Each named move below is a turn or a mirror, shown by a few rows before and after it. Which moves, in which order, take the first row of each later pair to the second? The first pair is answered.
j_256:
[3.5,-1.1,-1.7,-5.1,-5.5,-12.7,-22.7,9.1,-19.1,-16.8,3.1,9.0,6.3,7.3,-8.4,-5.4,-1.6,5.8,3.3,0.5,-6.9,1.2,2.0,-9.4,-5.3,-7.0,-1.8,-0.2,6.9,-12.9] |-> [6.5,-1.5,-2.9,-14.3,-0.7,-12.9,-25.1,3.5,-19.5,-13.6,-4.9,13.0,5.4,0.3,-10.8,-0.7,-2.1,6.8,0.4,0.6,-6.5,-3.9,-1.4,-13.8,-5.0,-6.8,-3.4,-6.7,-2.9,-7.4]
[-6.2,-0.7,7.7,2.5,-10.1,0.5,30.2,4.0,19.8,4.0,14.0,-16.7,11.4,0.1,-2.4,-2.5,4.8,-12.1,-15.7,-17.5,18.1,2.9,-19.7,-17.5,-10.2,-17.6,-2.1,1.1,1.7,-1.7] |-> [-4.3,0.1,6.0,-7.2,-5.6,4.7,30.7,-2.7,19.1,5.2,8.0,-12.3,8.8,-5.4,-2.6,1.6,7.1,-11.2,-20.9,-17.0,18.6,-2.1,-22.2,-18.1,-6.2,-17.4,-3.8,-3.8,-5.6,2.9]
[-5.6,-12.7,1.9,-6.0,2.6,8.9,14.3,-9.7,16.2,12.5,-19.2,-15.9,-15.8,-8.4,-8.8,-7.9,-1.8,3.7,7.9,4.8,-5.6,3.3,7.5,4.0,12.1,4.4,7.7,-5.8,5.5,3.7] |-> [-7.2,-11.6,5.2,1.8,-1.2,6.9,14.4,-2.1,17.4,9.1,-13.3,-19.2,-14.6,-2.5,-7.3,-13.7,-2.2,2.9,10.8,2.5,-7.1,9.2,8.3,6.0,10.9,5.8,8.9,-1.5,14.1,-1.4]
j_653:
[-6.5,-21.6,-21.3,10.3,7.6,-42.0,-29.3,-11.1,6.1,2.7,-2.0,0.9,0.3,22.5,23.0,0.6,-1.3,-21.9,12.7,10.3,-2.5,0.3,28.8,-14.6,-1.5,21.4,-7.4,7.3,-6.3,10.9] |-> [-13.7,-5.6,-11.9,-3.9,-12.0,5.7,17.1,-2.2,0.8,5.2,-42.9,7.3,-27.9,-32.2,-1.7,6.3,-1.0,-5.0,5.8,6.8,-0.8,-6.7,-0.2,24.4,28.0,16.8,7.6,2.4,5.6,24.7]
[-8.3,1.6,-7.2,-14.5,1.0,-18.2,-7.5,10.5,13.3,5.5,14.8,4.3,4.3,-16.0,2.4,5.0,-4.7,-11.7,-15.8,11.4,12.8,-12.3,-17.8,6.8,-3.4,-10.9,-10.5,-9.9,-19.1,18.5] |-> [-9.3,4.1,-4.7,-15.6,1.2,-16.1,-5.6,9.5,12.0,5.3,14.9,4.0,2.0,-17.7,0.6,4.3,-3.1,-11.0,-18.2,10.8,12.1,-13.7,-18.0,5.2,-2.6,-11.3,-10.3,-10.9,-18.0,20.5]
[1.2,2.1,5.5,-13.3,-5.4,-2.2,-13.2,-11.5,-0.1,-3.9,-17.9,6.1,-0.6,-15.7,6.7,6.7,-2.7,-0.1,-6.6,-4.5,-6.7,0.9,-2.5,-6.5,9.4,-6.2,15.2,-16.3,-28.4,3.1] |-> [5.1,0.0,6.1,-10.6,-0.2,-9.3,-20.1,-13.5,-1.0,-3.3,-12.9,5.6,2.5,-7.3,11.2,6.8,-4.4,-2.8,-8.5,-3.7,-5.8,1.7,1.9,-13.5,4.1,-4.7,12.3,-14.5,-30.2,1.5]
j_78:
[2.8,-5.5,-8.0,-6.1,9.4,-0.5,-13.5,-12.8,12.6,4.5,5.5,-15.7,-20.7,1.4,-7.2,-4.6,11.2,-3.2,-8.0,-10.1,6.6,5.0,14.9,-22.7,-3.5,1.6,-12.3,-6.1,-30.1,4.1] |-> [4.8,-1.0,-10.3,-11.0,16.9,-1.1,-14.6,-12.9,2.1,0.3,-0.6,-2.6,-19.3,-18.6,-12.3,11.4,11.5,5.8,-10.1,-7.5,8.9,1.7,6.7,-12.6,0.5,0.9,-5.6,-12.2,-31.6,7.9]
[-2.7,16.0,-9.9,-7.6,-19.4,29.2,-4.1,19.1,-2.2,12.3,-22.5,9.1,-25.1,1.4,-1.6,-25.4,-19.1,-0.1,1.0,-4.3,-4.7,-4.0,7.1,-23.3,14.3,-8.4,-15.1,9.4,-3.9,16.4] |-> [-0.2,7.6,-18.5,-2.9,-1.9,15.4,-33.4,6.0,-9.3,12.9,-17.8,18.8,-21.1,6.0,3.4,-22.9,-18.5,3.9,10.3,8.8,-12.3,1.4,24.8,-17.7,11.9,6.9,-10.0,12.1,-8.7,9.9]
[4.1,-6.6,0.9,-16.8,14.0,17.3,1.7,-21.3,16.8,25.0,-11.6,8.8,-8.3,-18.7,2.2,-2.5,0.5,-10.8,-2.0,-6.0,0.3,-4.0,27.4,-7.7,17.1,8.4,-13.2,-10.5,-20.5,14.4] |-> [2.7,-5.9,2.0,-18.1,10.8,19.4,6.5,-19.4,18.0,23.2,-12.5,6.4,-8.8,-20.2,1.8,-1.6,2.6,-11.5,-4.4,-7.1,2.5,-4.3,24.3,-7.7,16.6,6.5,-15.6,-10.3,-20.2,13.8]
Then:
Each pair is 2 to 3 moves apart.
[-3.2,-10.7,2.2,-0.9,-2.8,-25.6,-11.3,-23.7,0.5,-2.8,17.4,-2.5,21.7,5.9,1.1,-4.1,-8.6,-9.7,-14.4,-11.4,6.5,-0.8,4.1,-16.4,-9.2,-0.7,-11.3,-9.6,4.7,0.5] |-> [-6.9,-3.7,8.0,-8.4,-12.6,-10.5,12.1,-11.7,1.8,-4.8,6.1,-2.9,15.7,-15.9,-3.9,1.3,-9.3,-7.4,-21.0,-18.6,14.5,-5.2,-14.1,-9.7,-2.2,-9.0,-10.2,-14.8,7.1,9.2]
j_78, j_78, j_653
[-9.5,2.4,3.6,30.9,0.2,0.9,4.7,-5.4,17.7,9.5,25.0,-7.6,-3.0,8.5,17.6,-11.8,10.7,-2.9,12.4,-9.1,-4.5,1.4,1.4,20.8,12.7,5.4,4.8,14.5,7.6,-8.9] |-> [-0.1,-2.3,-4.3,6.5,12.0,5.1,-3.6,-33.9,17.7,20.1,2.9,-0.5,-13.5,-1.9,22.0,-7.7,12.4,-3.9,-6.8,-8.1,-1.8,-11.1,5.4,3.6,14.3,8.2,-0.1,2.7,-18.9,6.7]
j_256, j_78, j_78
[-3.7,12.9,8.5,-14.7,-19.9,14.9,18.0,7.8,11.5,-1.9,-18.5,-3.6,-0.9,-6.3,-2.9,-9.5,2.1,-3.5,-9.5,-2.0,9.2,-1.1,-17.8,-2.0,9.3,-11.9,-4.2,-3.2,4.0,10.1] |-> [-5.2,2.1,-1.0,-6.9,-7.6,9.6,-14.5,-8.2,8.5,10.1,-19.8,0.1,-10.2,6.6,2.7,-22.1,0.5,4.0,3.5,17.6,-11.0,10.4,16.3,8.2,14.3,13.6,3.2,7.6,4.7,-2.7]
j_78, j_653, j_78
[-5.9,-8.1,5.5,-7.2,6.5,7.7,-10.2,-20.8,-3.1,7.3,-26.0,-6.0,-15.3,-17.6,-5.9,6.5,0.5,-1.3,-13.5,-7.7,-8.3,-5.8,-2.6,-3.0,8.9,10.6,2.9,6.9,-20.8,9.0] |-> [-13.7,-11.5,9.9,18.9,-2.8,-0.7,-14.6,-5.1,5.4,4.3,-2.7,-20.2,-11.0,16.9,0.7,-13.8,-0.4,-9.4,1.3,-7.4,-14.8,8.5,10.1,-3.7,1.7,13.0,1.1,24.3,0.8,-9.1]
j_78, j_78, j_256
[-9.1,-20.0,-11.9,13.1,21.6,-30.3,-6.4,-24.2,22.6,4.5,24.6,13.4,22.1,-1.6,16.9,7.9,-14.8,-5.2,11.1,20.5,9.3,15.0,5.8,-11.3,-6.1,0.5,-8.3,1.5,3.8,-7.8] |-> [-13.8,-11.6,2.4,8.7,-6.1,-10.6,32.4,-7.6,36.7,3.0,19.1,-3.7,15.8,-0.1,11.8,-5.0,-15.2,-18.0,-0.1,3.1,20.3,7.8,-16.8,-20.3,-2.0,-17.6,-18.7,1.3,10.6,0.6]
j_78, j_78
